One turn moves every row onto another: examples first, then more rows asked
nopu: | -2.286 | -1.128 |  1.148 |  0.966 |  2.805 | -1.397 |  1.087 |  1.673 |  0.860 |  0.521 | -1.300 |  5.817 |
rar: | -1.420 | -2.067 |  0.288 | -3.228 |  0.948 | -2.801 |  0.880 |  1.725 | -1.116 |  1.471 | -2.471 |  1.906 |
bidi: | -1.846 | -0.960 |  4.441 |  0.338 |  2.430 | -1.008 |  0.484 |  1.295 | -0.588 |  2.071 |  0.783 |  5.630 |
dedud: | -1.894 | -1.097 |  1.245 |  0.488 |  2.501 | -1.367 |  1.514 |  0.898 |  0.720 |  2.278 | -1.878 |  5.829 |
seto: | -1.261 |  0.054 |  1.766 |  2.313 |  1.778 | -0.811 | -2.276 |  1.341 | -4.017 |  1.869 |  0.464 |  2.208 |
Nol: | -1.075 |  0.263 |  1.660 | -0.310 |  3.623 |  0.643 | -0.066 | -0.268 | -1.234 |  2.510 |  1.549 |  3.849 |
ser: | -1.485 | -1.537 |  1.228 |  2.175 | -0.087 | -3.045 | -1.210 |  1.450 | -1.942 |  0.509 | -1.967 |  0.598 |
vib: | -1.549 |  0.328 | -0.254 |  2.196 |  2.018 | -1.114 | -2.102 |  1.599 | -3.146 | -0.157 | -0.825 |  2.290 |
nin: | -2.253 | -0.258 |  1.210 | -3.399 | -0.210 | -3.427 | -1.076 |  0.968 | -0.915 |  1.850 | -0.904 |  1.453 |
kovut: | -1.512 | -0.867 |  2.961 | -1.826 |  1.912 | -2.677 |  0.032 |  2.873 |  0.565 |  2.844 |  2.306 |  1.971 |
vita: | -0.632 | -2.103 |  2.687 |  1.048 |  0.753 | -1.865 | -0.404 |  1.101 | -3.597 |  0.662 | -0.963 |  0.236 |
Gozul: | -0.129 |  0.455 |  1.022 | -2.477 |  2.360 | -3.566 | -1.044 |  4.310 | -0.625 |  2.182 |  0.621 |  2.908 |
fev: | -1.111 |  0.711 |  0.675 | -1.342 |  3.385 |  0.400 |  0.410 | -0.886 | -1.025 |  2.117 |  0.248 |  3.949 |
pumuk: | -1.379 | -2.389 |  2.177 |  1.744 |  0.174 | -3.175 | -0.218 |  1.161 | -3.002 |  0.481 | -1.430 |  0.846 |
ruvo: | -0.570 | -0.908 |  1.271 |  1.789 |  0.173 | -2.018 | -2.139 |  1.896 | -2.338 |  1.139 | -2.100 |  0.139 |
zipet: | -1.856 |  0.303 |  4.401 | -0.752 |  1.809 | -1.315 |  0.070 |  0.334 | -0.807 |  2.580 |  0.507 |  5.496 |
modof: | -0.547 | -0.756 | -0.174 | -2.045 |  3.151 | -2.507 |  0.546 |  2.397 | -0.309 |  3.101 |  1.715 |  1.797 |
Mogod: |  0.028 |  1.570 |  0.369 | -0.208 |  3.342 | -0.841 | -1.708 |  1.792 | -1.799 |  2.741 | -0.585 |  5.291 |
dop: | -1.994 |  1.849 |  0.927 | -0.084 |  2.183 | -1.287 | -1.964 |  1.862 |  0.720 | -0.296 | -0.796 |  5.028 |
nur: | -1.848 | -0.909 |  1.241 |  2.752 |  1.489 | -1.805 | -1.337 |  3.057 | -2.435 | -0.721 | -1.900 |  3.462 |
ver: | -1.460 | -0.383 |  0.549 | -2.206 |  2.306 | -2.409 | -0.013 |  3.613 |  1.614 |  0.398 |  0.457 |  1.842 |
gupu: | -0.880 | -2.135 |  1.489 | -1.179 |  2.463 | -3.050 |  1.100 |  4.269 |  1.064 |  2.638 |  0.051 |  3.034 |
Kupot: |  0.028 | -1.520 |  1.744 |  1.190 |  0.880 | -1.166 | -1.388 |  1.598 | -3.376 |  1.288 | -1.596 | -0.137 |
leg: | -1.708 | -2.147 |  2.326 |  3.094 |  2.126 | -0.231 | -0.233 |  1.260 | -3.068 |  1.990 |  0.076 |  2.318 |
gutib: | -2.354 |  1.588 |  1.742 | -0.798 |  1.694 | -0.574 | -1.125 |  0.967 |  1.510 |  0.157 | -1.323 |  4.566 |
Pud: | -1.211 | -1.779 |  3.341 | -3.239 |  0.149 | -2.069 | -0.249 |  2.834 | -0.893 |  2.316 | -2.155 |  1.921 |
bulil: |  0.005 |  1.574 |  1.287 | -1.077 |  2.647 | -1.083 | -1.179 |  1.957 | -1.346 |  2.550 | -1.899 |  5.837 |
tive: | -1.732 | -1.801 |  1.551 | -2.559 |  0.585 | -0.889 | -0.107 |  0.999 |  0.371 |  3.255 | -1.316 |  0.346 |
fatu: | -2.672 | -1.897 |  3.019 |  2.909 |  1.368 | -0.657 | -0.454 |  2.024 | -1.780 | -0.410 | -0.615 |  2.527 |
zedas: | -1.146 | -1.313 |  0.935 | -2.157 |  0.306 | -3.188 | -0.671 |  1.712 | -1.188 |  4.746 | -1.853 |  1.937 |

zedas goes to tive
bidi goes to nopu
kovut goes to gupu
Now find these:
fatu goes to nur
vita goes to pumuk
zipet goes to dedud

